In the data rows, zero lies at 4.5, halfway between 4 and 5.
Here are some points:
[3 4 5 6 7 3 3 6 4 7 2 4 3 5 5 5 1 4 5 5 6 5 7 7 6 5 8]
[7 1 7 0 9 0 3 5 8 3 6 1 2 4 3 5 2 0 9 7 2 4 8 3 1 7 4]
[5 3 5 6 5 3 5 5 3 5 3 4 6 7 5 4 4 4 5 4 5 5 7 6 8 4 8]
[6 3 6 4 0 5 6 4 2 5 5 9 9 7 1 3 9 4 5 5 0 9 5 1 1 5 2]
[4 6 3 4 2 7 5 4 8 3 5 8 6 3 4 1 7 6 4 4 6 6 3 3 3 4 1]
[2 3 6 7 7 5 4 9 4 8 3 0 3 5 6 7 5 4 0 6 5 1 4 8 6 2 8]
[4 4 6 6 6 3 3 6 4 6 1 4 4 7 4 4 2 4 5 4 5 4 6 8 6 7 9]
[8 0 3 9 2 4 5 3 2 4 2 6 4 7 9 9 9 6 7 3 4 2 4 1 5 7 0]
[3 3 3 5 8 4 4 5 3 9 6 1 4 5 6 8 4 1 2 6 6 3 3 7 6 2 9]
[3 6 4 3 2 7 5 3 9 3 6 8 5 0 3 2 5 7 5 6 7 6 5 3 2 0 0]
[5 3 5 4 5 4 4 4 4 2 7 6 2 7 2 6 1 4 6 4 1 4 8 5 6 5 5]
[5 3 5 5 3 4 6 5 5 1 7 6 4 6 2 4 3 5 6 5 2 5 6 5 5 4 3]
[1 6 7 5 7 3 2 5 3 9 2 3 2 4 5 8 3 5 2 6 5 0 1 4 8 1 7]
[5 6 5 5 3 5 4 3 1 4 2 4 6 5 7 7 7 6 8 2 5 5 4 2 3 6 2]
[3 3 6 5 7 3 2 5 3 6 2 3 2 7 6 6 2 4 4 6 6 5 7 6 7 7 8]
[6 4 3 4 7 2 4 4 3 5 4 3 4 5 6 5 2 3 8 3 4 5 7 5 5 6 6]
[4 6 4 4 2 7 5 4 8 3 5 7 6 3 4 1 7 5 4 4 6 6 3 3 3 4 1]
[4 6 4 4 2 7 5 4 7 3 5 8 6 3 4 2 7 6 4 4 6 6 3 3 3 4 1]
[3 3 5 5 7 4 4 6 3 9 2 1 5 6 6 7 3 3 2 5 5 3 3 7 6 4 9]
[5 6 3 4 3 4 6 4 4 1 9 7 3 5 0 5 6 6 4 7 0 3 3 7 4 2 2]
[1 3 6 5 7 5 3 7 3 9 3 0 4 4 5 7 3 2 0 5 5 2 3 7 6 2 9]
[3 4 5 5 5 4 4 5 6 5 3 4 5 4 5 4 4 4 3 5 6 4 4 5 5 5 7]
[2 3 5 5 8 3 4 6 2 9 3 1 5 6 7 8 3 4 1 5 5 3 3 6 7 4 9]
23 more points follow, each with its number after it:
[4 6 3 3 2 6 6 4 7 3 5 8 6 3 4 1 7 5 4 4 6 6 4 3 2 4 1] 0
[4 6 3 4 3 7 5 4 7 3 5 8 6 4 4 1 7 5 4 5 6 6 3 3 3 4 1] 1
[5 4 3 4 4 4 5 4 4 1 7 5 1 6 3 5 1 4 6 4 2 4 6 6 6 6 5] 2
[7 5 2 4 7 1 2 4 3 4 3 4 2 5 5 6 1 3 8 2 4 4 7 5 5 8 7] 3
[9 6 4 5 6 2 4 2 0 4 6 0 2 6 2 4 2 3 7 5 4 3 9 6 6 6 7] 4
[7 2 3 6 6 4 4 5 4 4 2 2 3 5 7 6 3 4 6 3 5 5 5 6 5 9 6] 5
[3 6 3 3 1 7 5 4 8 3 5 8 6 3 3 1 7 5 4 4 6 5 3 3 3 4 1] 6
[2 4 7 6 8 3 3 5 4 9 3 0 4 4 4 6 3 2 0 6 4 3 2 5 7 2 9] 7
[4 6 3 5 3 7 6 6 8 3 6 7 7 4 5 2 6 4 3 5 6 7 3 2 4 3 1] 8
[8 5 3 4 7 2 3 3 2 3 3 4 2 5 5 6 1 3 7 2 4 5 8 5 5 8 7] 9
[4 6 4 5 3 5 5 5 5 4 5 5 5 4 4 4 6 5 6 4 5 5 4 4 4 4 2] 10
[1 3 5 6 6 4 3 5 5 7 2 3 4 4 5 6 4 4 1 6 6 1 3 4 5 4 9] 11
[5 3 5 5 4 5 5 4 5 1 7 5 3 6 3 4 4 5 4 5 3 4 5 6 6 5 3] 12
[6 4 4 4 7 2 4 4 3 5 4 3 4 5 6 5 2 3 7 3 5 5 7 6 5 7 7] 13
[5 6 5 2 4 5 5 2 2 5 3 4 6 4 5 7 7 6 9 3 6 3 4 3 4 5 1] 14
[4 6 3 4 2 7 5 4 8 2 6 8 6 3 4 1 7 6 4 4 5 6 3 3 3 4 1] 15
[7 5 3 4 7 1 4 4 3 4 5 3 3 5 5 5 1 3 7 3 3 5 9 6 5 7 7] 16
[5 4 5 6 3 5 6 4 6 0 8 6 3 6 3 4 3 5 5 4 2 4 5 6 6 6 3] 17
[4 4 6 5 5 5 4 4 4 5 3 4 6 5 5 5 4 4 3 5 6 4 3 5 6 5 7] 18
[7 5 5 4 4 3 5 3 1 3 3 3 5 5 6 8 6 6 8 3 5 4 5 3 3 6 2] 19
[4 7 3 4 2 5 5 5 8 3 4 8 5 2 3 2 6 6 5 5 6 6 4 3 1 2 0] 20
[4 6 3 4 3 7 6 4 8 3 6 7 6 3 4 1 7 4 4 5 6 6 4 3 4 4 1] 21
[6 3 6 4 2 6 8 6 2 0 9 6 6 5 4 4 6 5 3 6 0 6 5 5 2 4 2] 22
Which of these numbered points is nearest to each point below, looking only along the 8 directions in which the first points spread most? Its number follows each.
[5 7 1 4 7 0 0 5 2 4 5 3 0 7 5 7 3 3 6 6 3 6 6 5 5 5 9] > 4
[6 4 2 6 8 1 1 2 4 4 5 5 3 6 5 4 2 3 8 4 4 4 7 5 6 7 6] > 9
[4 5 2 3 3 6 6 4 7 3 7 7 5 3 4 1 7 4 4 5 8 6 4 3 4 2 2] > 21
[6 5 3 3 7 2 3 4 4 4 4 3 3 4 5 6 1 4 7 4 5 5 8 6 6 5 5] > 3
[5 3 5 5 3 5 5 5 5 1 7 6 3 6 3 4 4 4 5 5 3 4 5 6 6 5 3] > 12
[5 4 4 4 7 2 3 4 3 5 4 2 4 5 6 5 2 3 6 3 4 5 7 6 5 7 6] > 13
[4 5 4 9 4 2 6 5 6 3 6 5 3 4 4 5 0 4 8 7 3 9 9 3 3 3 6] > 2
[5 7 5 4 4 4 4 2 1 7 1 3 6 6 6 8 6 6 7 2 6 4 3 2 3 6 3] > 14
[4 5 4 4 3 6 5 4 7 3 5 6 6 4 4 2 6 5 3 5 5 5 3 4 4 4 2] > 8
[4 6 4 4 2 7 5 4 8 3 5 7 6 3 4 1 7 5 4 4 6 6 3 3 3 4 1] > 1
[6 5 5 4 4 4 4 2 1 4 3 4 6 5 7 8 6 6 8 2 5 4 5 2 4 7 3] > 19
[3 6 4 4 6 4 4 5 5 8 3 3 5 4 4 6 4 4 4 5 5 3 3 4 5 3 6] > 18
